Each path below is one point turned by a fixed rotation once a step. After each direction that follows a path, write how fast that rotation turns it, in degrees each step (0 if it stays still).
Each turn is a multiple of 5 degrees from 10 to 175, or 0.
Each row of a path follows its step; steps can be skipped.

step 0: [-2.84  1.48 -0.95  2.74  0.16 -0.24  5.02  1.98  0.86 -1.04  4.33 -1.71
  1.18  0.59  0.30 -2.18  0.76  3.13  0.61  5.49  4.21  0.71  0.28  1.74
 -1.22 -3.49  1.65 -0.78 -3.57 -1.70 -2.50 -2.66]
step 1: [-2.10  1.05 -4.65  0.07 -4.07 -0.76  1.81  2.68  1.31 -2.78 -2.37  1.23
 -0.05  0.54 -2.18 -3.84 -1.62 -1.22 -3.91 -5.03  0.17 -0.77 -2.45  1.31
 -0.23  4.03  0.38  2.06  0.50 -2.38 -1.79  3.25]
step 2: [ 1.48  1.94 -2.07  3.67 -0.69  2.78 -1.94  4.69 -2.58  4.05 -1.60 -2.35
 -0.92  2.03 -0.78 -0.75  1.46  1.73  3.86 -1.26 -0.05  3.39  3.08 -2.94
 -1.71  0.42 -1.74 -1.77 -3.19 -3.14  0.10 -2.95]
step 3: [ 3.27 -0.65 -1.13  2.17 -4.42 -0.99 -3.77  0.46  1.01 -3.28 -2.77  2.05
 -6.33  1.04  3.98 -0.76 -2.83 -1.95 -3.36  1.70  0.07 -0.24 -0.62 -1.83
  1.73 -0.60 -1.34  0.56  2.67  2.11  0.63 -0.28]
step 4: [ 1.99 -0.50  1.81  2.24  3.11  2.57 -0.76  0.08 -0.91 -1.37  2.00  0.74
  1.11  1.98  1.85  4.42  2.84 -1.47 -1.12 -1.74  0.77  3.25  5.67  2.52
 -2.02  1.33  3.22  1.40 -0.74  2.46 -3.79 -4.42]
step 5: [-0.05  1.15  3.78 -1.65 -1.56 -0.63 -0.22 -0.25  4.58 -1.41  0.14 -0.24
 -1.69 -2.43 -1.74  2.17 -1.62  1.14  0.79 -5.53 -0.49 -4.16 -1.28 -2.62
  1.94 -2.09 -3.56  2.59  2.95  3.34 -3.69  0.17]
step 6: [-0.98  0.15  0.57  0.34  5.23  5.58 -1.92 -3.61 -2.90  4.15 -0.98 -1.14
  2.92 -2.71 -2.26  0.83 -0.10  2.21 -0.37  1.85  2.08  2.70 -0.23 -2.39
 -0.52  3.92 -0.14  0.02  2.92  3.14  0.53  0.10]
step 7: [ 0.77  0.75  0.80 -2.91 -1.83  1.98  1.25  0.43  4.03 -2.42 -0.56  1.19
  2.47 -0.63  0.13  0.63 -0.89 -0.12  2.73  3.16 -0.13 -0.19 -1.07  0.03
  1.46 -6.25  0.39  3.97  2.32  1.18  6.71  1.84]
step 8: [-2.55 -1.56  2.26  0.42  3.87  1.93 -1.16  2.25 -2.92  1.25  3.04  0.55
  1.91  1.27 -1.11  2.06  0.66  0.07 -4.99  1.10 -1.62 -3.20 -2.55  3.25
 -4.63  0.45  2.99 -2.50  1.00 -2.71  1.56  3.38]
step 9: [-2.77 -0.76  1.44  5.14  0.51 -6.51  2.87  0.07  3.28  2.62  0.41  1.19
  0.22  1.04 -0.58 -1.90  0.12  1.45  4.82 -0.45 -0.99 -1.73 -1.30  0.85
  0.70 -0.49 -1.12  4.44 -0.89 -2.65  2.79  0.38]
step 10: [-0.63 -0.33 -3.71 -1.92  0.58  0.20 -3.08 -1.39  0.85  0.13  1.01 -1.22
 -0.42  2.29 -1.78 -0.71 -5.87  0.08  0.65  3.23 -0.81  1.13 -4.58  1.21
 -0.68  5.61  1.89 -2.78 -1.22 -4.41 -2.48 -1.77]
step 11: [ 1.30 -0.37 -0.81  0.62 -4.39 -4.67 -0.41  2.13 -0.14 -2.39 -2.11 -6.67
  0.86  2.00  1.87 -2.73  3.44  1.40  3.83 -0.79  2.69  2.00  1.08  1.24
 -0.13 -0.66  4.03  0.22  0.11  1.06  1.66 -0.16]
Directions:
[ 0.59  0.11  0.45  0.28  0.55  0.20 -0.28 -0.31  0.55  1.72  1.84 -1.06
 -0.05 -0.84 -0.01 -0.49 -0.02  1.52 -0.65 -0.18  0.61  1.55  1.86 -0.04
 -1.02 -0.70  1.07 -0.35 -0.89 -0.71  0.36 -0.42] : 170
[ 1.27  0.91 -0.70 -0.17 -0.01  0.26 -0.37 -1.32  0.26  1.42 -1.13  1.02
  0.14  0.27  0.15 -0.50 -1.25  1.29  1.42 -0.06  0.33 -1.38  0.13 -1.11
 -0.44  1.44 -0.51 -0.87 -0.23  0.00  1.12 -0.70] : 95
[-0.87 -0.96 -0.02  0.39 -1.91 -0.99 -1.16  0.15  1.53  0.19 -0.03  0.50
  0.96 -1.44  1.16 -1.40 -0.61 -0.63  0.67 -1.06  0.23 -0.52  0.91 -0.20
  0.44 -0.60  0.51  0.36  0.44  0.74  0.51  1.02] : 175
[-0.18 -0.71 -0.32 -0.36  0.60 -0.65  0.32 -1.23  1.00 -1.20  0.36 -0.36
  0.51 -0.35 -0.86 -1.21 -0.11  1.43  1.26 -0.14  0.47  0.37 -0.50  0.87
 -0.48  0.31 -0.15 -0.42  1.04  0.77 -2.59 -0.94] : 70
[-0.86  1.55  0.10  0.20  0.30 -1.29  0.27  0.93  0.12  1.80  0.17  0.07
  0.58 -1.08 -1.90  0.21 -0.96 -0.98 -0.14 -1.22 -0.40  0.82 -0.38 -0.47
  1.09  0.98 -0.70  0.41  0.42 -0.45 -0.72 -0.80] : 90
[-0.65  0.43  0.21 -0.18 -0.80 -0.42 -0.02  1.25 -1.71  0.08  0.76  0.66
 -0.45  1.44  0.73 -2.26 -0.83  0.97  0.80  0.13 -0.08  0.26 -0.81  0.42
 -0.02  0.46  1.04  1.01 -0.22 -1.62 -0.40  0.10] : 40
[-1.12  0.47 -1.58 -0.12 -0.25  0.51  0.13 -1.30 -0.39  2.18  0.42  0.20
  0.44  0.66 -0.55  0.33 -0.01  0.36 -0.09  0.22  0.04 -0.81 -0.78  2.09
  0.07 -1.95 -0.14  0.55  0.50  0.57  0.17  0.74] : 40
